One turn sends every row of this set to another row. A few are shown first. Where does it send the rows asked after them?
K_149: [ -9  -7   1  -9 -10 -12   1  -7   5  11  15   9   4  -6  -2   9  10  14
 -12 -18   1  15   8  19  -5]
K_829: [-14   0  27 -11  -6   1  -2 -14  -5  14  17   3  -8  -7  -5   3   2  19
  15  -2  15  15  -6  14   0]
K_738: [  0   5  -9 -12   0   9  -1 -12 -13  24  10  -8   7 -17   3  14   1   6
  -6 -10  -9  12  13  16  15]
K_768: [  3   0  10  -6  11   4 -17  15 -11  44  16   2  -8 -13  -3  -7  -1  13
  10  -1  -3   7  -9  14   1]
K_27: [  0   5   5 -13   3  11 -42  11  -7  -6  15  13 -15 -16 -13   2  -7  -7
  13 -10  -7  17   5   7  14]
K_277: [  9   6  11 -12   2   7 -34  13   3  -9  16  12 -15 -13 -11  -7  -6  -7
  14  -9  -8  18   4   5  15]
K_558: [ -9  -4  -8  -7  -9  -8  12  16  -3 -21   3 -20   2 -13   0  -9   6   5
  -3 -13 -10  14   4  12 -14]
K_418: [ -3   4 -22  -6   3  12   3  10 -11 -10   7  12   2  -3  -8   1  -8  14
  -2  14   2  19   4   1 -17]
K_607: [-20   3 -14 -11  -1  14   4   9 -28  -8  -1 -26  -4 -20  -6   5  -6   7
   8  -4 -12  13  -1   8   0]
K_699: [ -8   2 -17  -5  17  23   3   8 -20 -11  -5  -5  -3   1  -2  -6 -16  -3
  15  11   1  -4   2  11  -6]
K_47: [ -4   0   4  -5  -5   2  19  13   0 -21   3 -20  -9  -9  -2 -16  -5   8
  10   1 -14  11  -4   4   1]
K_770: [  0  -1   0   2  14  14   3  16  -6 -15   3  -5 -10  14   4 -16 -11  10
  14   8  11  12  -3   7 -17]
K_461: [-11   0  -9  -9   8   7  -7   6 -19 -13   4   1   3  -2  -5  -7  -1   6
  10   4  19  12   2  15 -33]
K_673: [-17 -10  16  -2  11   6  -4  -3  -8  15   6 -16 -14   9   9   3  -3   5
  12 -22   8   1  -1  27   7]
K_244: [-25  -8  -4  -7  -1   2   0  14 -21 -16  -1 -28  -6 -10  -1  -4   0   4
   9 -18  -1  10  -2  19 -16]
K_933: [ 11   2  11  -9   7  -3  -9  11  -2  39  15   7   0 -18  -4 -15   0   6
  10   4  -9  -2  -6  15   2]
K_80: [ 11   3   9 -11   1  -1 -35  14   7 -13  14  11 -11 -12  -7 -10  -1 -12
  10 -15  -8  14   8  11   9]
K_875: [ -8 -13   2  -5  11  -7 -12  18  -3  36  10  11  -4  -6  -4  -8  -2   1
   3 -12 -10 -11  -6  22  -2]
K_804: [ -3   2   1 -13   6   8 -44  12  -9  -8  12   9 -12 -15 -11   2  -4 -14
  12 -19  -6  10   8  14   9]
K_507: [  0  -7  10  -9   5 -13  -8  12   3  34  14  16   1 -15  -7 -14   3   2
   6  -3  -5  -8  -7  19  -6]
K_489: [  2   0   5 -13   5   0 -40  14   0 -11  12  10 -10 -12  -8  -6  -1 -16
  10 -22  -5  10   9  17   4]
K_747: [  3  -2   9  -6   4   4  14  -8   7  11   4  -6  -3  -2   6  -4  -7  -3
   7  -6 -13  -8   4  17  23]
K_332: [ 13   6 -23  -5  12  10   3  11  -9 -11   0  -9   9  -3   7 -11  -4  -2
  -2   3  -1   8  12  12 -15]
K_934: [-16   5   2 -10 -11   8   9   8 -16 -14   7 -15  -9 -18 -12  -3  -5  19
  12   7  -6  24  -8  -1  -4]
K_478: [ -5  -8  -4  -4  11   0 -18  18 -10  44  13   9  -5  -9  -4   0  -2  10
  -1 -10  -8   3  -5  17  -1]

K_768 goes to K_933
K_829 goes to K_747
K_418 goes to K_770
And these:
K_277 goes to K_80
K_558 goes to K_244

One turn sends every row of this set to another row. A few are shown first. Where does it send the rows asked after them?
K_681: [  2 -18  -9 -24  17 -12 -19  -8 -11  -3  -7  30 -14 -10   1  -1 -22 -17
   1  -8  -3   0  10 -12  -8   9]
K_413: [ 14 -22  -5  -8  25   5 -10 -21  -3 -14  -3  29  -6  -8 -16 -26  -5 -14
  -1  -1   2  13  31  -9   2 -12]
K_251: [ 25  -9 -16   4  25  29 -17   8   1   0 -12  13  -3  -1 -35 -26 -13 -18
 -10  -7   9  -3  31  -9  -2 -28]
K_357: [ 15 -12 -29 -10  26  13 -23  24 -26   4  -1  16  -3 -13 -13   9 -35 -13
  -8 -10  -5  -4   2 -10 -22 -16]
K_441: [ 19   2 -26 -10  25  11 -30  23 -22  14  -2  21  -8   1 -30  -1 -37 -16
  -8   2   0  -4  12 -19 -11 -17]
K_354: [  9 -22  -3   2  29  -3  -8  -8 -10 -10  -8  21 -25  -2  -6 -13  -8 -12
   4   1  -4  12  29 -10  21  -3]
K_376: [ 15 -13 -14   1  25  43 -11   6  -3  -2   9  16   2  13 -36 -13 -18  -6
 -13 -11  11   4  13  -4   7 -18]
K_944: [ 23 -15 -14 -18  16  -4 -20 -11 -14 -11  -1  37 -18 -11  -2   5 -28  -9
   3  -6  -4  10  14 -19 -17  -5]
K_237: [ 16 -15 -28  10  26  26 -15   8  -5  -5   2  13  -5  10 -37 -22 -23  -9
 -10  -6  12  -2  11 -19   7 -32]
K_812: [ 11 -13 -15 -20   5  -4 -18  -3 -25 -12  -8  26 -21  -7  -1  -3 -21 -22
   0  -9   4   2   8 -18 -15  12]
K_809: [ -7 -18  -8 -19  24  41  -9   4 -17  -3  -6  26  -7  16   7 -11 -36 -23
   0 -14  -6  12  -3 -12   7 -21]
K_370: [ 10  -8 -14   3  28  29 -13  15 -12   1  -9  25  -4   5 -42 -23 -13 -13
  -7   0  -3   5  31 -17   9 -28]
K_953: [ 12 -13 -14 -15  20 -13 -26   3 -25   3  -8  18 -22 -10  -3   4 -25  -6
  -9  -5  -8  -1   7 -18  -5   5]
K_211: [ 13 -27  -7 -13  22  -4 -20  -9 -17  -6  -8  27 -14 -16   5   3 -19 -26
   5  -1 -10   3   2 -11  -3   3]
K_424: [ 12 -26 -16   6  26   9  -6 -13  -4 -22  -7  25 -15  -1 -13 -27 -10 -13
   3  -2   2  10  20 -23  22 -16]
K_480: [ 14  -8 -24 -17  21  21 -27  24 -15   4  -1   8  -2  -5 -13   1 -28  -4
 -20 -17   9  -8   5 -10 -20  -3]
K_921: [ -4 -18 -15  -8  17  35  -7   4 -11   3 -24  19  -8  12  10 -11 -33 -32
  -4 -18  -8   7  -3  -8   5 -16]
K_787: [  0 -17   0 -21  21  42  -4   3 -21 -10  -9  28  -6   5   3 -16 -32 -17
  -3 -18  -3  13  -3 -12   7 -24]
K_475: [ 33  -1 -25  -7  16  19 -27  18 -11   3 -10  20 -15  -5 -21   6 -36 -13
  -7 -12   2  -6  14 -19 -20 -22]
K_145: [ 13 -24   4   9  22  23 -13 -10  -4 -11  -7  24 -11   5 -10 -23   1 -17
   3   4  -3  15  17  -5  15 -12]
K_130: [ 17   0 -21   7  22  41 -13  18  -8   0  -5  21  -5  11 -35 -21 -25 -11
  -3 -10   4   4  25  -9  11 -24]
K_657: [ 14 -10 -18  11  26  40 -15  23 -13  -1  -1  13  -1   8 -27 -16 -16  -5
 -10  -5   3   7  18  -4  -4 -31]
K_305: [ 10 -24 -20 -13  18 -12 -20  -2 -13 -17 -12  24 -23 -11   7  -5 -20 -11
   0  -7   0   1   6 -29  -4  -2]
K_590: [ -1 -20 -10  -8   8  33  -2   2 -11  -3 -27  23 -12   6   8  -7 -28 -30
  -7 -23  -1   7  -5  -3  -2 -16]
K_723: [ 13   0 -30 -14  18  13 -23  17 -19   9   4  23  -5   1 -23   7 -44  -9
  -7 -14   2  -5   5 -11 -17 -11]
K_346: [ -9 -19 -25 -12  22  29 -15   4 -15   4 -17  13  -1   8   9 -22 -31 -37
  -9 -13   1   8   0   2  -1  -8]
K_408: [ 10 -17 -18  12  30  29 -10   9 -10  -5   1  17 -17   9 -41 -15 -12 -12
  -7  -4   3   6  29  -6  16 -22]
K_516: [  1 -13 -13 -23  31  35 -15   5 -23  -4   4  18   2   3   2 -28 -37 -27
  -5  -9  12  12  -1   2   3 -18]
K_847: [ 18 -17 -17 -16  22   1 -15   3 -14 -10 -15  21 -14 -18  14   3 -23 -16
  -1 -14  -4   2  12 -13   0  13]
K_592: [ 17  -3 -10   3  24  29   5  10 -12  -2  -1  10  -1  10 -34 -22 -23 -16
  -1  -9  10  -2  25 -11  10 -30]
K_571: [ 13  -8 -29  -5  21  19 -28  20 -25   8   0  14 -14   1 -38   2 -29  -6
 -19 -10  -1  -7   8 -14 -10 -14]
K_874: [ 10 -12 -16 -13  17 -16 -25   0 -15   4  -8  31 -21  -3  -3   6 -26 -19
   1   5  -3   7  13 -16 -12   2]
K_942: [  1 -21  -5   0  20   2  -7  -8  -5  -8 -15  35 -17   2 -16 -16  -2 -17
   2   4  -6  16  32 -14   8  -8]
K_20: [ 19 -23  -6   3  26  23   1 -15  -2 -17  -5  28 -10  -1  -9 -11 -13 -18
   5  -8  -2  13  20  -8  26  -2]
K_248: [  1 -17 -23  -9  18  26 -13   4 -12   2 -15  13  -5   4   7 -18 -34 -39
  -9 -13  13   7  -3  11  -7  -9]
K_488: [ 11 -12  -4  -1  12   7   5 -15 -16 -15 -14  23  -9   0  -8 -29  -7 -16
   3  -7  -1  13  25 -14  14  -4]
K_479: [-11 -19 -18 -23  29  35 -18   4 -20  -1   1  20   0  12   6 -23 -34 -27
  -5  -9   4  14   0  -3   0 -14]
K_136: [  6 -17   0  -3  21  16 -10  -7   0 -12 -16  27 -14   1 -11 -29  -3 -19
   5  -5  -1   8  31  -9  20  -3]
K_210: [ 16  -3 -22 -17  17  18 -18  22 -21   2   6  13 -13   4 -27   3 -37 -22
  -5 -11  15 -13   7 -15 -19 -14]
K_844: [ 14 -13 -32  -9  19   5 -28  18 -13   1  -3  11 -13   0 -18   0 -33  -7
 -14 -11  10 -12  -2 -25 -18 -18]

K_441 goes to K_370
K_376 goes to K_20
And these:
K_488 goes to K_812
K_424 goes to K_305
K_953 goes to K_571
K_251 goes to K_413
K_248 goes to K_516
K_130 goes to K_136
K_479 goes to K_809
K_357 goes to K_657

One turn sends every row of this set to another row. A few are shown first. Where does it send the rows asked after them?
K_404: [  9  25   0  18  -7  -3  22  -6  15 -13  -5   9  13 -15 -21]
K_595: [ -4  25 -10  20 -12  18  24 -14  -3   1 -15   3  13   1  15]
K_3: [ -4  17 -10  13 -10  19  17 -15  -5  -8  -2   9   6 -10 -33]
K_527: [ -9  14  -9  17  -1  18  37  18 -14   1  21   5   3 -14 -23]
K_213: [  2   6 -25  10 -15  25  19  -3   3  11  11  -8  -3   4   7]
K_611: [-19  15 -12  17   1  17  30 -16  -5  -4 -18   6  -2  -8   5]
K_706: [ 16  16 -10  19 -17  18  36   7  21  -7 -12   3  -4 -12 -10]
K_519: [ -8  14 -12  19  -3  14  25  -9   0  -6 -22   6   1  -7  16]
K_173: [  5  -4  -5  21  -7  15  22  25   2 -12  21   1   3 -10  -8]
K_788: [-15   4 -21  30  -6  15  16  25   7   2   4   4   3   1   8]
K_387: [  2   2  -6  25  -2  11  34   7  -3 -11  32  11  -5 -13 -13]
K_678: [ -8  14 -19   9  -5  10  16 -20  -9   9  22   1   4   0 -10]
K_959: [-22  18 -16  31   6   2  19   3  18  -5  19  14   9  -8   6]
K_165: [-15  28  -8  16  -7  18  21 -18  -3  -1 -11   2  17  -1   6]
K_101: [ -5   6  -4  21   2  13  25  10  18 -17  31   3   6 -17  -9]
K_174: [  6  14 -11  21  -6  23  35  29  15  -5  15   0   2 -14   5]
K_946: [  4  18 -17  12  -7   5   8 -14  15   1  17  -1  11   0  12]
K_849: [ -4  17  -8  13  -9  18  37  -5   3  -3  -6   4  -2 -14 -36]
K_43: [  2  26  -1  23   5  -3  26  10   7 -12  26  12  16 -18  -5]
K_356: [ 17  23  -8  21 -13   7  12 -13  16 -15  -4  14  10 -11  -6]
K_805: [-12  25 -13  19 -10  25  31 -19  -5   3 -11   4   8  -1   8]
K_991: [-16  18  -8  16   3   8  20 -14  -1  -8 -19   6   8  -9   8]
K_929: [-19   9 -21  33  -1   6  28   5 -13   5  16  18  -5  -3  -5]
K_201: [  8  13 -19  17 -19  36  28  -5  16  -6  -8   4  -7 -10 -10]
K_29: [ 12  21 -15  15   0   5  31  26   6   7  19  15  12 -10 -11]
K_950: [  5  23 -19  14   2  15  40  21  12   8  23  15   6 -13 -13]
K_90: [ -1  22 -14  10   5  11  30  24  10   6  21  10  16 -12 -19]

K_788 goes to K_959
K_165 goes to K_805
And these:
K_946 goes to K_678
K_849 goes to K_706
K_3 goes to K_201
K_950 goes to K_29
K_519 goes to K_991
K_527 goes to K_174
K_173 goes to K_101

